Rotation paths and how fast each direction turns (degrees a step):
Each turn is a multiple of 5 degrees from 10 to 175, or 0.
Each row of a path follows its step; steps can be skipped.
path 1
step 0: [52 100 -21 -51 70 100 302 -43 -64 -89 44 -75 207 -125 103 39 -45 1 -144 -240 53 133 -108 355 -84 -293 73 100 -169 86 -257 10 -145 104 83 45 111 -124 -86 -16 198 90 -235]
step 1: [39 87 -193 -291 -245 62 -163 45 65 -76 16 148 -11 -192 -76 217 -63 -14 -91 -13 -3 276 -186 -236 360 18 196 90 -1 -7 -116 -132 43 168 -1 29 -28 77 58 22 -52 -220 -84]
step 2: [-161 -3 13 81 35 -245 -75 -83 -30 -108 11 51 -146 -136 -218 -280 -29 250 -51 106 -25 -69 -99 125 31 -19 117 52 1 315 -55 -230 8 -46 79 -241 9 97 -279 90 301 -89 39]
step 3: [-85 132 -169 166 -315 146 161 -74 55 -243 70 -127 132 41 -28 138 203 -10 163 83 150 -71 -168 75 71 -132 -292 151 -25 -28 -78 -108 -122 -23 203 -58 138 105 -133 -268 -100 -18 36]
step 4: [-89 -19 -112 87 -40 119 -26 -234 213 125 -17 -17 -182 -252 -50 -67 -258 110 -70 172 119 -48 -23 -295 279 240 -124 257 143 84 -81 202 39 -62 -107 -33 -41 -31 118 -15 -40 191 51]
step 5: [-94 -125 137 62 -59 92 91 -91 71 74 -101 -333 -348 -38 -63 30 134 82 262 46 -108 13 209 233 -78 -146 59 200 -115 124 294 -18 250 -113 -25 10 75 57 -52 18 88 -36 93]
step 6: [62 -59 -124 -50 -191 122 120 83 125 94 -90 -67 178 129 36 -33 300 187 68 205 -48 84 -83 64 -69 89 -250 39 203 -303 -81 180 -2 -123 112 241 -167 0 186 118 184 12 29]
step 7: [-292 47 -19 -31 381 14 -282 31 88 59 -41 -144 2 46 6 -162 -62 -100 -83 -199 -158 185 -33 70 38 46 -235 116 105 120 68 197 28 73 -202 -5 35 106 309 98 -51 -22 175]
step 8: [-264 68 201 -115 59 31 108 7 -99 71 -15 -87 157 -36 178 105 146 -6 -43 -131 -148 -154 167 127 24 -119 336 -20 89 1 70 173 -44 -107 244 370 189 115 -129 109 53 -45 -3]
step 9: [245 -62 -210 -296 81 -149 8 146 223 28 -146 94 145 48 -49 65 86 32 102 -101 -203 50 63 -39 122 168 -52 -51 23 -52 -134 52 -295 216 -23 54 -127 337 -158 109 -107 85 -1]
step 10: [-232 -37 173 -75 203 -49 -33 79 -195 160 8 5 47 127 -108 82 -74 -104 -265 -131 158 -44 -97 198 34 111 -126 153 99 290 -46 -267 9 117 -198 82 -86 25 -268 25 65 82 -190]
step 11: [216 220 -115 148 -141 67 49 204 -182 51 -193 -46 -16 145 68 139 -101 -4 10 15 -61 -34 -89 -195 135 -206 139 75 72 122 -105 -309 -56 -115 254 212 189 63 -124 71 -215 0 86]
Speeds:
[-29 34 59 65 2 -60 -39 -18 -42 90 87 -25 46 -22 61 -36 16 68 30 -35 8 -34 34 -52 24 -60 23 92 -53 -51 21 -63 56 61 -2 -12 -39 -4 -44 107 -17 -9 66]  125
[19 -16 21 -57 -35 -22 -43 27 -33 -49 -45 -29 -48 -10 -28 38 42 27 2 72 -107 -47 85 -93 38 -100 56 -69 31 29 67 38 8 -29 17 -66 20 -2 -54 62 72 29 0]  110
[109 -42 -19 -9 -68 50 28 19 73 -14 69 59 59 50 105 -36 17 -4 -27 24 14 -5 -21 65 93 -100 -27 -20 16 -2 -16 63 37 -43 -21 -36 -13 72 -22 46 -67 5 -17]  130
[-34 -32 -68 57 -8 -42 -73 34 -80 -29 21 -74 88 68 -49 -48 57 -52 -34 48 32 -19 -72 -27 -53 -57 -91 -24 40 29 -59 -28 -12 -52 -76 20 34 -22 -13 25 12 43 49]  95
[-22 0 -43 -55 -6 -92 -34 104 -35 -40 48 44 26 24 -57 59 -24 52 -56 -76 18 -3 79 19 54 -7 30 61 -46 55 -118 -37 -43 -50 46 -19 -1 8 -30 -13 -37 -21 -70]  40
[-107 -26 25 24 -34 -43 48 -26 -44 82 -16 -34 -2 35 14 -41 -103 -50 -16 20 -12 39 32 119 -54 -75 47 -1 36 85 56 15 -30 -37 -12 -83 -42 10 -43 -28 -15 -54 -5]  135
[16 -22 66 18 98 31 31 136 -16 20 -4 57 4 62 13 26 -64 -37 2 25 -13 -39 23 -61 -53 1 -54 -29 -9 39 84 -21 -53 -3 17 115 -63 48 -31 51 -68 14 -11]  20
path 2
step 0: [242 -34 -44 83 114 42 -6 23 314 -48 -44 -32 56 -120 86 -215 -164 -120 0 392 115 -39 -14 39 372 131 345 -179 -269 -22 100 -250 36 -132 -114 -75 166 29 221 93 -199 77 22]
step 1: [-248 111 261 311 6 -32 165 65 165 -102 -133 -79 199 39 179 -75 234 81 -166 116 88 148 -2 147 243 363 211 -17 -242 122 -131 -6 -264 -4 72 104 163 -214 -32 -66 93 158 19]
step 2: [-142 167 -37 335 63 -35 -28 -92 -20 -238 161 256 332 103 -7 -185 131 -19 -152 125 -108 42 27 337 68 163 -161 92 106 175 -67 -336 166 2 70 -142 131 86 335 -53 115 -49 -21]
step 3: [177 -62 218 20 -20 -355 88 -102 104 -42 46 160 7 205 59 -163 -263 47 -27 456 227 -180 -12 68 77 87 181 -172 -122 38 7 -243 222 89 28 -68 285 -7 173 131 -15 -110 166]
step 4: [-32 94 194 98 -4 -294 -150 58 218 -24 -15 -206 -84 280 262 -109 199 -1 77 -165 110 114 134 328 221 193 250 -46 -110 87 -131 77 -51 -2 -23 -24 386 -116 -1 57 179 95 188]
step 5: [136 192 -112 236 188 92 -100 -79 -64 1 182 123 232 59 205 -126 263 -309 -150 -3 -115 130 172 -31 161 172 125 10 -13 31 -15 -248 87 -194 15 -161 153 231 212 -50 225 -9 321]
step 6: [-190 -7 -33 62 -18 -179 354 -142 -6 94 -26 105 41 122 305 -93 -83 -59 -228 374 172 -70 111 -151 -44 207 249 -233 -4 171 155 -45 60 103 263 -6 81 12 204 -11 136 -144 234]
step 7: [-164 111 -36 182 -174 -357 57 16 157 -66 31 -27 -265 252 197 -113 226 132 -165 -102 66 115 320 407 102 -27 196 -42 188 -1 137 -20 45 44 -67 24 68 -93 241 77 126 -145 -57]
step 8: [101 159 -7 173 109 -107 -320 71 68 62 310 128 -98 124 46 -280 210 -108 -348 156 107 54 232 -158 158 -49 252 21 -77 -205 -17 -248 199 -167 -109 -254 51 85 -11 15 -39 -128 79]
step 9: [-263 -49 -89 -25 64 88 26 -23 245 108 14 -35 -39 112 355 -225 -74 59 -202 278 35 155 83 -152 141 182 344 -150 -87 313 -39 146 185 -175 285 -135 121 -65 -140 -13 -56 1 93]
step 10: [-88 8 30 198 -223 58 171 -257 107 -80 28 82 -117 54 241 14 170 139 -119 82 -242 361 298 287 271 165 173 -41 222 182 -41 -138 9 -186 -114 80 -61 60 72 -71 88 -142 -124]
step 11: [-69 262 139 220 -180 -120 -141 -166 -124 40 386 199 -169 4 41 -103 59 -100 -320 427 219 -14 65 -19 0 103 29 16 70 30 -159 -280 67 52 -131 4 44 85 -163 -107 12 -241 -36]
Speeds:
[-30 34 -45 -85 84 -34 34 37 36 29 7 -39 -18 -58 16 -6 69 21 -38 -113 83 -48 87 -59 -60 7 32 -57 -2 -19 87 -29 -8 -45 3 43 -44 33 90 -23 -17 -25 10]  40
[-22 29 -55 28 -18 31 -67 -68 70 -83 -70 15 -7 20 -12 -48 42 5 43 -107 -74 8 -17 73 60 -7 -51 30 137 10 55 22 27 -44 -23 -3 -4 35 65 11 -41 -2 31]  135
[-53 10 106 -15 58 43 -75 33 30 1 35 34 -24 -48 -27 28 -38 164 -47 57 -5 18 -33 38 29 31 -54 -21 -19 78 1 -34 -33 -106 -23 22 2 25 20 -20 -57 -2 -38]  40
[-36 -68 -50 -8 23 -74 -25 66 -70 -29 -32 -1 78 -53 55 5 76 -64 13 96 28 -30 -19 1 -13 -70 -46 10 25 54 -12 7 32 -54 -35 -40 26 68 -35 -30 -110 -62 46]  120
[-28 0 -89 25 -11 45 19 -30 49 -75 44 50 22 -61 79 76 -44 -38 21 1 -17 21 7 1 51 12 -3 -49 -42 27 8 -18 -154 -2 7 23 -64 6 -41 -93 38 -4 90]  80
[-33 -38 29 -17 -66 26 -42 -2 23 43 -11 33 1 0 -27 65 -53 -47 -62 -33 49 -54 15 42 -1 5 90 41 45 19 -1 74 82 -63 -25 14 -90 102 -81 -52 84 -39 -27]  10
[-8 52 70 114 -109 -37 -37 61 23 51 33 -57 18 -20 -3 47 7 -52 -31 -66 -49 -60 32 -79 52 -65 -25 -11 0 49 -11 -29 20 -14 -39 86 27 -69 15 -45 -45 37 22]  110
